One turning vector, and how many steps it has turned:
The counts run from 0 to 425.
 -5   2  -5  -2  31 -11 -18  37  11   6 -16   0  19 -38  16   1 -17 -11 -12  27  -2 -29 -23   2 -13 -22 -10 -18  32 -23  12 -13 -30 -> 214
  4  29   4  -6  -4 -14 -41  22  -5  23  26  -9   1 -13  31  -2 -28   0 -20  -4  21 -50  -7  17 -15  -6  -2  -2  12  -9  12 -25 -17 -> 343
 -3  23  10  -1  34 -13 -32   9 -11  -9  17 -14  15   8  37  -6  -6  -5 -15  -3  11 -64 -20   9  -7  -9  -5   0 -12  -9  24 -20 -16 -> 3
-14  12  -5   4  32 -15 -31  10  -6  -6   0   9   7 -12  28   8  15 -23 -13  15   8 -48 -19  -9  -7 -30  -5   3 -15 -16  38 -33  -7 -> 21
 -3  22   0 -13   0 -21 -39  27   3  22  23  -1   2 -21  32  -1 -22   1 -22  -9  19 -44  -6  22 -14 -16  -3  -2   4 -19  16 -38 -10 -> 346
 23   9   9   6  23 -20 -44  33   6  13 -28   3  -8  -6 -18  -7 -49 -17   3  14  -2 -25 -12  -7  -1  -9 -14 -10  31   8  19  -6 -22 -> 71
 -2  21  -3 -16  -2 -21 -35  26   1  18  20  -1   7 -27  32   1 -13  -3 -21  -6  16 -47  -7  19 -16 -18  -4  -4  -1 -24  20 -37  -8 -> 351
 26  16  22 -18   8 -17 -53  31  27  11  -8 -11  -7  -4 -10 -11 -29 -29   4  -8   9 -44   2   4   7  -5  -5 -14  28  -5   2 -10  -6 -> 92
 -2  23  -9 -16   5 -21 -28  23  -3  14  15  -3  18 -34  22   2   7 -11 -21   9  13 -42  -4  10 -15 -23  -9 -13   0 -33  27 -31  -2 -> 362
-12  16  -4   9  11 -15 -29  27   4  25 -10  -1   9 -28  31  -3  -9 -28 -18  29  23 -36 -36   0 -18 -17   5 -16  17 -12  14  -7 -24 -> 197
 25  22  16  -6  29 -19 -48  11   9 -10  -9  -7  -2  16 -17  -5   2 -41   9  -1   1 -47   6 -13  12 -17 -12  -4   0  -9  32 -16   8 -> 264
-14  35  20  19   1 -21 -25  14   2  12  -3  -8 -13  38  -4   5 -22 -16  -3  15   3 -16  -3  11  -5 -29  -6 -15  41  -2   6 -27 -40 -> 307
-18  31  20  15   3 -25 -25  19   6  11  -7  -6 -15  35  -1   6 -26 -11  -1  11   0 -13  -4  15  -5 -32  -6 -16  35  -4   6 -35 -41 -> 308
-13  26   6   3   9 -26 -32  25   4  23  13  -1 -13  16  13   2 -41   9 -14  -4  12 -25  -4  27  -9 -21 -11   1  26  -3   3 -40 -32 -> 325
 23   1   3 -15  45 -13 -27  36   7 -17 -14  -4  20 -23  -5  -6 -29  -4   0   7 -21 -39  -8   3   2 -15 -25  -8  20 -16  23 -16 -18 -> 235
 -7  34  25  14   3 -20 -31   8   9   4 -12  -8  -9  37 -13   6   4 -43   5  19   5 -22   0  -4   4 -34  -5 -17  27  -8  15 -23 -21 -> 291
 30   6  12 -17  41 -15 -36  29   5 -23 -12  -6  13  -9  -7 -10 -27 -11   6   0 -20 -47  -3   0   8  -9 -20  -6   5 -13  29 -15  -9 -> 245
 17  17  23 -10  20 -24 -44  14  14 -17 -17  -4  -3  15 -12  -7   0 -45  15  -2  -7 -44  -1  -6  13 -21  -8  -6  -6 -13  32 -25   3 -> 266
  8  15 -11  22  33 -16 -32  24  -7  13 -27  11  -1  -9 -16   6 -24 -20  -6  36   0 -13 -14 -19  -8 -28 -20  -7  29  -1  33 -12 -21 -> 54
-13  10  -2   5  17 -15 -25  34   9  19 -15  -1  15 -34  27  -2 -12 -23 -17  29  13 -31 -32   1 -17 -21   1 -18  23 -20  13 -10 -28 -> 203
-20  30  22  14   3 -27 -23  18   8   7 -10  -4 -15  35  -7   9 -16 -21   1  13  -1 -12  -3  11   0 -36  -5 -14  34  -7   7 -34 -36 -> 303
-11  37  18  17   3 -21 -28  18   0  16   3 -10 -14  33   2   6 -30  -8  -7  11   8 -19  -5  14  -7 -24  -9 -11  40   0   3 -28 -41 -> 312
 11  15  18 -12  23 -24 -43  16  16 -12 -18  -1  -6  16 -15  -5   5 -42  13  -3  -4 -38   2  -4  15 -24  -9  -4  -5 -17  31 -26   8 -> 267
 -7  13  -1  15  21 -13 -26  10 -10  -9 -14   8   6 -15  22   8   9 -33  -8  30   1 -39 -24 -17  -9 -33  -2  -8  -4 -11  39 -26 -20 -> 30
 14  14  16 -25  12 -20 -48  33  34  10   1  -8  -6  -2 -10  -2  -9 -30   2 -12  11 -41  15  10  11 -14  -7 -13  25 -19  -2 -25   2 -> 100
 10  17  20 -29   7 -21 -41  29  34   6   4 -10  -2   0  -8   1  -4 -32   1 -13   8 -43  16  13   8 -22  -5 -18  25 -25  -2 -27   1 -> 105
  0  20  -8  -5  42 -38 -14  24 -15   3 -23  -6  26  -9 -14  -9  -4 -10  -5  27 -14 -17 -16   1 -10 -26 -24 -18   0 -29  37 -14 -13 -> 393
  0  18  -5  -6  47 -41 -17  25 -14   2 -27  -6  21  -2 -14 -16 -12 -10  -2  24 -14 -15 -20   1  -5 -22 -21 -14  -2 -23  37 -11 -12 -> 398
 -7  32  16  11   0 -22 -31  22  -1  17  10  -8 -12  21  16  -1 -43   4 -11   2   8 -29  -8  22 -12 -17  -5  -6  30   2   2 -33 -40 -> 323
  9  29  -4  -6  16 -25 -17  18 -20   3  -3 -12  32 -24   1  -6   7 -15 -12  31  -2 -32 -12  -5 -16 -24 -14 -25   5 -35  39 -10 -15 -> 380
  2  22  -9  -2  54 -40 -20  22 -17   8 -22  -7  18   2 -19 -14 -11 -10  -4  26  -9 -16 -16  -1  -4 -20 -25 -11   1 -22  38  -7  -7 -> 399
 31  13  17 -16  32 -16 -42  20   7 -22 -13  -8   6   4 -10 -11 -15 -27  12  -4 -14 -51  -3  -7  11 -10 -15  -3  -4 -10  32 -16   0 -> 255
  1  17  -1   0  62 -38 -33  21   2  13 -26  -7   3  16 -15 -20 -23 -24   0  13   2 -28 -20   0   6 -10 -18   2   0  -2  21  -1  -1 -> 415
